(in the rows, 128 means zero)
The rows of Y fall into 3 groups, which share some directions, and each row is roughly a mix of its group's hidden directions, except one row that fits no group.
Y (84 x 11):
[[ 79 107 138  96  99 110 133 141 115 170 123]
 [117 120  92 141 156 131 136 135 145 194 118]
 [114 109 180  81 129 148 146 155 125 116 143]
 [138 145 146  90 114  70 104 122 100 119 118]
 [107 117 175  90  86 111 122 132 104 110 129]
 [121 168 159 162 137 143 162 116 153 137 163]
 [160 129 114 101 160  95 147 170 118  96 128]
 [108 103 163  92 141 145 143 163 152 103 103]
 [155 141 160 120 162 146 156 162 146 141 166]
 [131 122  92 139 152 172 135 136 117  99  81]
 [157 101 144  89 125 112  78 144 119 120  99]
 [130 142 194 137 105 130 157 107 117 123 154]
 [140 128  92 157  94 143 161  91 104 116 148]
 [152  86 138 114 129 106 156 128  86 166 116]
 [105 126 125 110 126  56 103 140 135 136 145]
 [155 142 183 139 102 150 146 104 116 139 157]
 [149 139 159 167 110 165 151 109 145 150 159]
 [ 77 152 151 126 116 121 167 138 138 156 156]
 [110 106 122 166  81 134 122  80 112 126 118]
 [104 176 114 157 135 148 139 123 162  97 155]
 [143 132 146  66 114 179 135 121 127 132 126]
 [126 126  76 131 114 140 145 139 141  76  97]
 [137  75 118 129 129 115 163 124  75 141 121]
 [147 151 172  96 137 104 124 161 138  91 140]
 [129 137 161 141 151 147 165 148 163 104  88]
 [141 145  99 147 134  96  92 103 109 172 147]
 [115 149 147 152  80 130 120  86  90 116 125]
 [100 152 174 134 104 127 171 118 122 122 163]
 [136 150  86 140 155 144  90 138 167 104 118]
 [116  88 189 111 137 147 141 138 141 149 143]
 [113 153 129  99 147 111 125 149 136  97  69]
 [150 175 102 161 109 146 137 136 131  84 129]
 [109 122  85  93 145 165 118 146 165 126 112]
 [129 133  64 153 104 111  98 106 118 122 120]
 [104 173 163 152 125 143 147 118 160 131 162]
 [ 87 158 179 117 111 129 121 136 158 147 148]
 [146 139 121 191 129 131 156  88 133 146 121]
 [105 116  98 163 162 145 131 145 115  90  95]
 [156 132 183 117 104 136 146 105  88 131 143]
 [ 92 155 121 165 149 108  99 147 163 104 134]
 [127 130 114 136 134  91  82 104 110 177 139]
 [104  77 113 136 103 120  77 115 132 147 130]
 [107 128 175 172 133 157 145 128 126 116 164]
 [107 103 128 137 139  93 106  91 121 171  95]
 [177 123 131 131 139 142  73 119 141  98 107]
 [136 133 145 147 156 112 170  87 116 170 115]
 [120 132 113  87 150  84  95 124 104 164 126]
 [141 162 110 117 179  89 136 125 124 155 104]
 [118 160  95 141 142 125 167 142 133  80 153]
 [175 100 129 140 138 145  84 105 129 151 100]
 [143 164 166  96 115 181 122 116 135 113 129]
 [ 98 167 171 133 121 124 163 135 146 133 164]
 [ 91 121 149 139 149 187 140 142 138 103 147]
 [146 122 110  55 119 126 119 126 112 131  99]
 [137 129 147  77 102 133 127 120 154 166 163]
 [118  94 183  99 132 143 132 140 127 152 162]
 [116 146 150 156  76 134 101  95  99 117 134]
 [157 157  87 156 122 131 113 120 173 146 106]
 [125 155 137 120 103 166  89 104 173 123 141]
 [144 135 122 151 142 120 196 122 103 112 154]
 [138 119 151  83 134 108  79 161 143 134 108]
 [151 148 102 151 119 116 124  95  97 160 171]
 [125  89 112 153 113 158 178 114 147 105 113]
 [102  82 132 138  92 141  77 133 144 119 127]
 [145 156  93 129 118 126 107 125 188 158 127]
 [144 147 108 145 128  65 104 125 111 117  97]
 [137 158 109 134 160 139  87 146 180 118 124]
 [107 127 136 153  72 146 118 104 115  88 112]
 [127  98 121 102 140 132 141 134  69 102  94]
 [105 147 159 138 113 123 188 120 113 128 163]
 [126 113  73 123 150  90 117 105 119 160 109]
 [ 79 115 157  93 146 125 120 148 108  93 143]
 [121 131 193 142 119 120 140 120  95 116 162]
 [165 131 168 107  94 115 140 102 102 155 148]
 [124  95 144 102 153 143 121 180 169 124 132]
 [102  98 100  75 134 132 124 146 158 152 144]
 [118  79  99 149 139  85 148 136 100 143 126]
 [131 140 134 160 137 201 142 125 148 116 127]
 [126 173 130  92 136  91 101 123  88 141 132]
 [127 145 138 166 142 139 181 109 132 164 154]
 [124  81 165 163 127 154 134 124 160 152 140]
 [152 130 144 130 174 124 174 120 129 170 147]
 [ 95 130 169  83 110 107 107 156 139 148 126]
 [ 64 133  96 105 118 117 126 155 142 149 126]]
Here is one row of each group, with its name. Which group are the others in?
[128 148 111 163  87 126 131  78  95 121 125] | (33)
[ 76 138 154 121  91 121 166 125 112 125 153] | (7)
[134 104  80 163 141  85 135 131 110 133 100] | (20)

[114 147  97  92 145  88 101 135 117 123  87] | (33)
[137  98 169  91  96 110 112 127  93 114 114] | (7)
[124 145  70 140 146 142 102 136 152  88 120] | (7)
[114 172 175 130 122 140 107 129 169 113 148] | (7)
[105 110 126 158 106 149 147  87 114 177 128] | (7)
[139  90 132  83 119  95 132 152  88 127 111] | (7)
[129  99 107 126 152 102  85 130 140 179 141] | (33)
[ 98 149 114 162 154 160 114 144 166  99 122] | (20)
[167  88  92 142 145 127 146 114  94 146 108] | (7)
